In the data rows, 500 means zero.
Here is a table of points, one per row:
  525  612  307  397  309  425  590  710  694  370  532  529  640  355  577  715  714  439  601  466  496  226  430  479  594  591  516  348  395  603  654  481  775  486  531  257  453  389  511  555  352  623  528  499  280  386  589  456  660  551  675  567  510  399  486  427  453  381  358  443  624  463  405  445
  594  447  478  525  497  502  407  392  376  664  495  698  363  466  420  514  343  436  590  374  461  516  427  566  612  226  499  505  530  367  460  552  544  394  371  208  448  401  373  610  600  495  672  764  448  618  499  473  405  336  550  466  517  447  437  347  772  267  637  351  595  371  297  441
  489  501  677  618  602  439  516  567  779  533  209  446  482  581  433  355  493  593  622  681  252  533  441  558  572  602  621  298  322  414  468  534  438  664  474  501  358  211  483  610  594  414  621  566  628  509  671  749  583  586  437  525  508  355  634  759  581  492  474  385  371  511  528  471
  501  627  733  542  566  403  470  517  385  633  520  274  456  398  488  455  673  337  545  520  613  524  681  688  588  472  500  613  504  674  488  596  410  640  665  436  434  391  629  811  562  373  457  698  428  428  420  403  437  724  361  678  449  629  317  418  468  670  493  664  656  448  487  326
  452  581  554  508  454  417  433  438  644  491  482  490  465  405  361  500  456  435  519  711  473  571  349  237  671  460  520  636  684  636  721  415  392  499  260  649  548  406  272  473  529  384  441  339  436  508  630  350  372  635  335  412  358  323  624  235  567  572  276  462  334  558  481  358
  620  714  390  519  390  514  484  592  489  426  625  454  557  606  503  712  590  570  563  696  607  560  486  577  407  409  322  407  533  376  336  333  528  569  484  252  387  570  479  558  553  454  540  345  798  375  639  345  563  358  201  369  287  473  469  501  428  636  651  498  460  337  308  582
  491  500  827  545  404  520  706  367  423  544  370  543  325  570  498  600  536  489  296  478  373  236  481  371  398  374  418  538  364  397  635  501  438  246  391  594  387  547  231  436  541  520  523  518  490  264  376  647  650  513  509  483  593  506  212  550  423  575  398  594  524  504  273  545
  287  394  458  541  385  519  508  377  511  621  390  636  464  513  544  321  488  263  374  526  472  634  501  488  372  274  256  275  483  630  563  286  529  614  747  422  294  614  464  541  468  620  206  354  503  573  491  577  517  452  614  589  427  610  734  607  658  577  477  552  574  591  457  347
  494  451  434  520  517  529  403  547  702  519  306  660  732  517  614  656  623  504  383  357  298  525  768  654  494  511  447  643  625  660  556  226  207  604  233  704  506  589  529  558  388  426  667  660  556  567  552  425  539  525  563  577  549  340  510  562  599  525  589  505  390  609  367  481
  402  487  371  515  513  317  483  356  669  579  544  352  641  596  439  450  406  562  441  394  488  479  473  756  545  565  592  530  539  566  336  557  459  392  359  348  473  740  329  488  405  622  497  645  369  376  477  638  389  316  273  443  427  511  675  639  211  346  284  673  540  432  568  451
  378  502  560  686  629  472  602  666  513  242  303  359  360  329  333  402  470  480  395  233  593  491  416  586  255  649  468  627  447  376  398  254  524  379  607  356  464  489  453  339  401  350  408  496  435  528  421  338  609  599  549  554  456  357  420  447  573  370  527  397  368  268  532  399
  651  614  575  360  447  375  411  484  523  478  495  408  518  697  311  666  384  574  519  635  456  546  584  712  598  315  496  481  529  430  442  300  747  410  479  416  634  715  596  285  592  391  541  352  561  507  523  599  389  791  725  684  520  349  494  539  588  576  485  646  656  509  573  657
  521  500  513  439  723  621  694  432  266  239  347  560  546  323  444  173  441  598  637  721  384  502  558  425  497  386  540  381  514  601  541  486  618  461  463  493  542  778  621  513  453  662  649  528  635  619  534  410  673  464  432  679  622  658  597  373  420  435  434  644  486  537  349  366
  328  613  627  317  424  437  574  582  737  525  616  738  509  517  564  310  489  373  314  628  226  388  518  448  472  469  623  773  568  502  375  536  655  510  569  536  378  470  545  254  640  629  511  648  602  528  615  343  494  453  470  593  327  675  498  651  528  484  682  404  590  533  634  399
  189  482  410  519  211  457  526  578  320  415  438  209  444  465  480  616  396  536  582  428  351  475  496  493  459  315  507  710  621  515  426  560  625  613  501  725  560  531  687  719  495  544  526  606  762  492  423  672  524  495  596  260  450  464  541  370  489  487  302  279  454  562  491  451
  624  564  232  252  631  396  469  540  457  611  433  380  569  723  545  530  526  393  655  405  422  725  473  424  203  263  647  472  370  369  312  398  524  346  553  774  470  394  513  478  476  404  466  416  381  408  726  430  492  383  451  635  514  551  264  423  524  463  323  576  500  638  584  529
  524  540  422  523  575  786  471  582  444  559  336  604  633  435  313  492  526  402  448  447  409  474  657  576  765  468  486  484  501  362  611  579  698  593  423  740  574  422  523  334  244  153  354  444  493  364  416  663  502  348  369  265  405  562  586  371  503  639  555  489  650  403  555  349
  502  650  444  481  750  668  330  671  565  499  425  501  473  605  407  425  484  346  429  699  457  185  475  570  195  558  334  589  679  515  750  513  463  448  496  506  580  490  536  732  772  529  416  495  423  577  561  673  365  313  413  633  668  453  593  598  437  503  524  327  485  477  580  612
  569  272  390  466  339  484  536  433  523  596  549  545  637  452  488  239  344  553  482  329  446  188  431  381  565  597  464  405  240  552  439  230  445  311  462  584  613  456  725  544  646  507  449  461  493  623  455  481  346  568  390  455  380  526  320  537  464  728  468  421  444  220  341  543
  416  304  500  405  478  501  566  241  373  327  242  678  484  483  549  751  569  372  484  556  318  409  517  582  569  522  585  473  412  317  532  398  336  503  694  258  583  466  579  469  557  532  489  494  413  376  397  371  326  576  268  390  557  611  450  360  437  394  484  347  416  586  683  695
  596  371  323  462  433  399  624  582  518  565  355  413  326  289  477  498  851  712  465  474  663  508  294  701  418  490  526  445  513  612  649  642  567  586  502  746  629  460  244  332  649  603  523  573  681  590  401  328  361  449  403  505  498  557  538  587  640  541  557  560  694  557  578  672
  754  432  531  364  401  458  536  593  250  456  554  512  347  693  489  457  433  538  378  239  372  463  125  364  708  662  373  504  819  542  489  391  389  614  633  514  541  422  551  571  420  348  594  571  431  490  551  569  763  524  443  606  457  580  703  545  419  435  593  662  596  635  551  651
  605  703  409  393  573  610  653  289  435  687  723  520  360  607  413  551  458  436  486  597  443  532  532  672  538  852  507  506  427  678  366  493  660  699  680  708  423  515  453  438  422  503  434  391  544  567  388  535  455  480  460  630  541  373  337  425  569  240  417  386  280  531  285  547
  531  480  540  626  581  624  605  472  705  610  610  485  390  150  468  426  263  566  656  608  702  550  513  513  538  584  593  651  549  417  381  339  428  522  438  418  560  602  564  610  416  448  439  463  363  327  520  460  624  373  576  431  560  603  444  647  606  670  443  351  714  909  526  729
  344  206  551  344  545  474  662  722  419  515  638  581  403  772  540  427  584  620  631  664  713  503  552  393  500  432  603  512  544  593  707  506  500  561  413  408  205  630  601  483  246  378  511  512  408  698  451  528  436  417  424  367  505  273  298  588  517  502  513  496  477  454  714  591
  574  566  352  265  348  470  501  613  473  516  489  392  485  319  439  536  280  495  346  527  436  572  571  438  497  481  413  403  315  572  514  745  234  434  508  374  564  588  616  423  624  590  445  487  351  371  433  521  630  531  369  297  611  287  444  544  726  411  758  586  504  553  536  351
  373  387  305  594  514  677  658  518  471  355  598  297  728  416  564  589  453  411  401  407  442  410  472  372  519  524  505  443  468  424  389  671  626  537  281  268  399  410  291  561  548  333  381  391  638  612  658  557  327  598  595  718  523  485  382  432  510  496  704  726  497  656  536  626
  482  487  413  494  495  646  555  332  371  407  561  451  529  729  533  413  604  361  508  507  629  693  580  546  482  937  521  437  530  485  630  542  442  297  406  532  421  435  589  548  651  601  809  424  636  253  402  508  444  465  661  566  315  483  472  470  719  547  412  453  649  532  617  270
  248  595  651  636  349  506  520  705  465  453  572  677  665  719  436  396  631  826  480  511  700  672  387  615  571  510  363  408  329  359  570  543  525  448  478  639  723  480  573  592  532  503  407  533  332  472  480  395  315  486  452  564  524  571  495  488  478  284  595  527  461  749  355  495
  609  558  559  683  374  418  387  632  460  535  591  435  551  540  433  308  305  454  295  419  433  586  645  577  416  424  517  386  640  438  609  568  523  701  426  446  500  266  501  332  266  853  588  496  543  448  396  506  475  449  538  521  582  543  398  213  423  682  389  443  357  504  602  707
  370  436  520  661  470  597  297  480  438  514  477  633  329  304  407  702  464  640  652  259  432  539  576  501  526  545  529  544  537  690  673  580  590  368  655  324  620  369  571  396  542  570  498  320  613  535  782  498  529  369  472  572  386  405  248  694  392  480  463  683  403  475  506  462
  562  629  755  734  775  462  464  440  543  459  649  362  526  541  729  601  443  369  549  396  410  264  345  433  575  352  479  323  444  562  531  620  531  487  659  653  510  667  607  514  343  491  664  430  480  491  429  184  318  346  599  288  485  413  597  659  660  536  526  575  441  540  598  545
  486  452  521  389  556  327  480  412  349  578  788  670  461  510  379  481  698  384  537  378  496  489  499  667  401  563  467  451  430  484  490  813  419  479  262  428  684  651  492  589  420  349  374  421  611  484  601  465  697  703  612  578  540  693  595  602  626  648  360  252  288  435  595  435
  489  333  342  588  561  638  434  331  807  453  464  430  408  779  573  412  494  649  524  561  456  509  445  512  425  304  419  580  640  608  329  768  362  581  454  455  587  367  589  393  475  481  457  296  410  374  270  361  583  572  638  573  514  503  466  479  219  406  511  439  640  353  401  432
  566  410  556  449  614  556  449  485  588  357  629  566  469  568  358  464  596  498  322  361  660  431  640  526  638  446  738  554  522  234  428  490  464  632  619  675  366  570  472  761  640  736  493  250  458  759  645  452  587  592  608  165  556  420  498  508  449  427  492  653  580  488  481  464
  408  541  545  702  615  548  599  673  384  626  374  551  487  859  825  559  443  397  618  501  751  451  500  514  552  617  565  542  377  596  387  504  505  494  472  490  766  535  378  327  554  708  420  558  488  748  644  574  691  632  425  361  466  442  569  353  534  580  577  499  615  579  508  510
  586  458  644  492  411  435  428  604  249  611  447  354  436  524  571  538  689  784  538  492  301  505  672  224  440  728  695  596  576  486  344  445  542  535  478  338  487  495  508  494  542  451  408  311  299  530  395  414  421  265  577  536  683  639  833  479  578  600  542  547  501  470  366  407
  527  639  512  470  524  417  172  312  189  579  548  618  708  319  582  297  653  651  458  669  505  397  505  315  284  541  583  461  512  474  452  439  433  420  613  419  517  393  428  457  378  391  458  590  622  639  337  559  655  578  624  392  269  347  564  504  383  354  466  549  620  671  533  567
  493  459  445  691  311  539  631  410  505  527  578  675  609  303  618  467  665  551  610  676  598  608  404  475  437  431  586  558  659  436  401  562  467  559  677  747  666  592  442  564  538  592  528  576  325  280  564  741  504  534  554  659  517  426  538  432  715  491  661  699  323  41  657  681
  740  623  531  526  462  530  613  591  516  615  218  525  564  376  571  611  417  421  285  452  778  687  532  367  563  447  624  455  551  659  527  684  499  367  394  414  335  629  686  493  664  417  453  515  514  493  495  528  406  539  618  448  361  615  576  575  308  271  433  397  307  431  458  672
  648  559  400  451  320  441  286  371  833  405  342  420  296  645  446  456  426  479  721  530  548  514  526  406  484  646  465  593  456  381  546  632  553  340  520  529  491  562  472  613  162  624  373  663  645  642  317  523  445  529  554  499  483  700  475  421  439  597  700  618  349  540  536  524
  512  534  613  506  641  642  606  569  709  596  847  405  387  315  479  622  707  525  554  452  432  686  607  349  576  497  279  367  405  435  461  382  227  434  575  479  550  501  562  394  570  469  528  763  638  649  507  624  491  495  559  516  618  599  558  307  340  470  296  473  620  422  663  501
  526  451  557  356  660  555  544  609  435  445  690  647  547  318  651  587  272  515  771  445  544  579  508  656  481  402  335  599  427  520  473  412  553  434  491  628  263  269  307  568  583  583  639  384  356  456  250  493  492  655  569  360  537  554  709  619  298  630  604  531  371  570  594  469
  433  393  542  475  716  364  299  438  629  444  649  559  715  411  646  697  330  495  450  437  643  705  268  310  437  580  647  597  451  389  709  535  595  768  646  482  504  629  548  438  608  392  544  661  592  456  369  603  545  514  418  571  733  582  434  501  470  702  463  451  606  459  284  345
  480  445  481  467  408  383  320  244  366  322  452  259  479  460  559  521  391  472  390  650  821  459  640  483  665  476  324  394  519  567  402  461  512  522  462  627  504  390  374  301  441  452  572  594  383  510  801  530  470  415  574  517  713  609  468  716  359  379  605  284  488  387  524  399
These points spread out most along one direction. How many in every 100 of the points above lie lower along it than each point below? Answers are rounded to whole numbers. More than half of the points above lie lower than the first one.
  408  541  545  702  615  548  599  673  384  626  374  551  487  859  825  559  443  397  618  501  751  451  500  514  552  617  565  542  377  596  387  504  505  494  472  490  766  535  378  327  554  708  420  558  488  748  644  574  691  632  425  361  466  442  569  353  534  580  577  499  615  579  508  510 -> 29
  594  447  478  525  497  502  407  392  376  664  495  698  363  466  420  514  343  436  590  374  461  516  427  566  612  226  499  505  530  367  460  552  544  394  371  208  448  401  373  610  600  495  672  764  448  618  499  473  405  336  550  466  517  447  437  347  772  267  637  351  595  371  297  441 -> 89
  754  432  531  364  401  458  536  593  250  456  554  512  347  693  489  457  433  538  378  239  372  463  125  364  708  662  373  504  819  542  489  391  389  614  633  514  541  422  551  571  420  348  594  571  431  490  551  569  763  524  443  606  457  580  703  545  419  435  593  662  596  635  551  651 -> 18
  527  639  512  470  524  417  172  312  189  579  548  618  708  319  582  297  653  651  458  669  505  397  505  315  284  541  583  461  512  474  452  439  433  420  613  419  517  393  428  457  378  391  458  590  622  639  337  559  655  578  624  392  269  347  564  504  383  354  466  549  620  671  533  567 -> 27
  586  458  644  492  411  435  428  604  249  611  447  354  436  524  571  538  689  784  538  492  301  505  672  224  440  728  695  596  576  486  344  445  542  535  478  338  487  495  508  494  542  451  408  311  299  530  395  414  421  265  577  536  683  639  833  479  578  600  542  547  501  470  366  407 -> 16
  501  627  733  542  566  403  470  517  385  633  520  274  456  398  488  455  673  337  545  520  613  524  681  688  588  472  500  613  504  674  488  596  410  640  665  436  434  391  629  811  562  373  457  698  428  428  420  403  437  724  361  678  449  629  317  418  468  670  493  664  656  448  487  326 -> 11
  480  445  481  467  408  383  320  244  366  322  452  259  479  460  559  521  391  472  390  650  821  459  640  483  665  476  324  394  519  567  402  461  512  522  462  627  504  390  374  301  441  452  572  594  383  510  801  530  470  415  574  517  713  609  468  716  359  379  605  284  488  387  524  399 -> 71
  569  272  390  466  339  484  536  433  523  596  549  545  637  452  488  239  344  553  482  329  446  188  431  381  565  597  464  405  240  552  439  230  445  311  462  584  613  456  725  544  646  507  449  461  493  623  455  481  346  568  390  455  380  526  320  537  464  728  468  421  444  220  341  543 -> 82
  378  502  560  686  629  472  602  666  513  242  303  359  360  329  333  402  470  480  395  233  593  491  416  586  255  649  468  627  447  376  398  254  524  379  607  356  464  489  453  339  401  350  408  496  435  528  421  338  609  599  549  554  456  357  420  447  573  370  527  397  368  268  532  399 -> 93
  493  459  445  691  311  539  631  410  505  527  578  675  609  303  618  467  665  551  610  676  598  608  404  475  437  431  586  558  659  436  401  562  467  559  677  747  666  592  442  564  538  592  528  576  325  280  564  741  504  534  554  659  517  426  538  432  715  491  661  699  323  41  657  681 -> 49
  189  482  410  519  211  457  526  578  320  415  438  209  444  465  480  616  396  536  582  428  351  475  496  493  459  315  507  710  621  515  426  560  625  613  501  725  560  531  687  719  495  544  526  606  762  492  423  672  524  495  596  260  450  464  541  370  489  487  302  279  454  562  491  451 -> 56
  596  371  323  462  433  399  624  582  518  565  355  413  326  289  477  498  851  712  465  474  663  508  294  701  418  490  526  445  513  612  649  642  567  586  502  746  629  460  244  332  649  603  523  573  681  590  401  328  361  449  403  505  498  557  538  587  640  541  557  560  694  557  578  672 -> 44
  402  487  371  515  513  317  483  356  669  579  544  352  641  596  439  450  406  562  441  394  488  479  473  756  545  565  592  530  539  566  336  557  459  392  359  348  473  740  329  488  405  622  497  645  369  376  477  638  389  316  273  443  427  511  675  639  211  346  284  673  540  432  568  451 -> 69
  562  629  755  734  775  462  464  440  543  459  649  362  526  541  729  601  443  369  549  396  410  264  345  433  575  352  479  323  444  562  531  620  531  487  659  653  510  667  607  514  343  491  664  430  480  491  429  184  318  346  599  288  485  413  597  659  660  536  526  575  441  540  598  545 -> 9
  373  387  305  594  514  677  658  518  471  355  598  297  728  416  564  589  453  411  401  407  442  410  472  372  519  524  505  443  468  424  389  671  626  537  281  268  399  410  291  561  548  333  381  391  638  612  658  557  327  598  595  718  523  485  382  432  510  496  704  726  497  656  536  626 -> 91
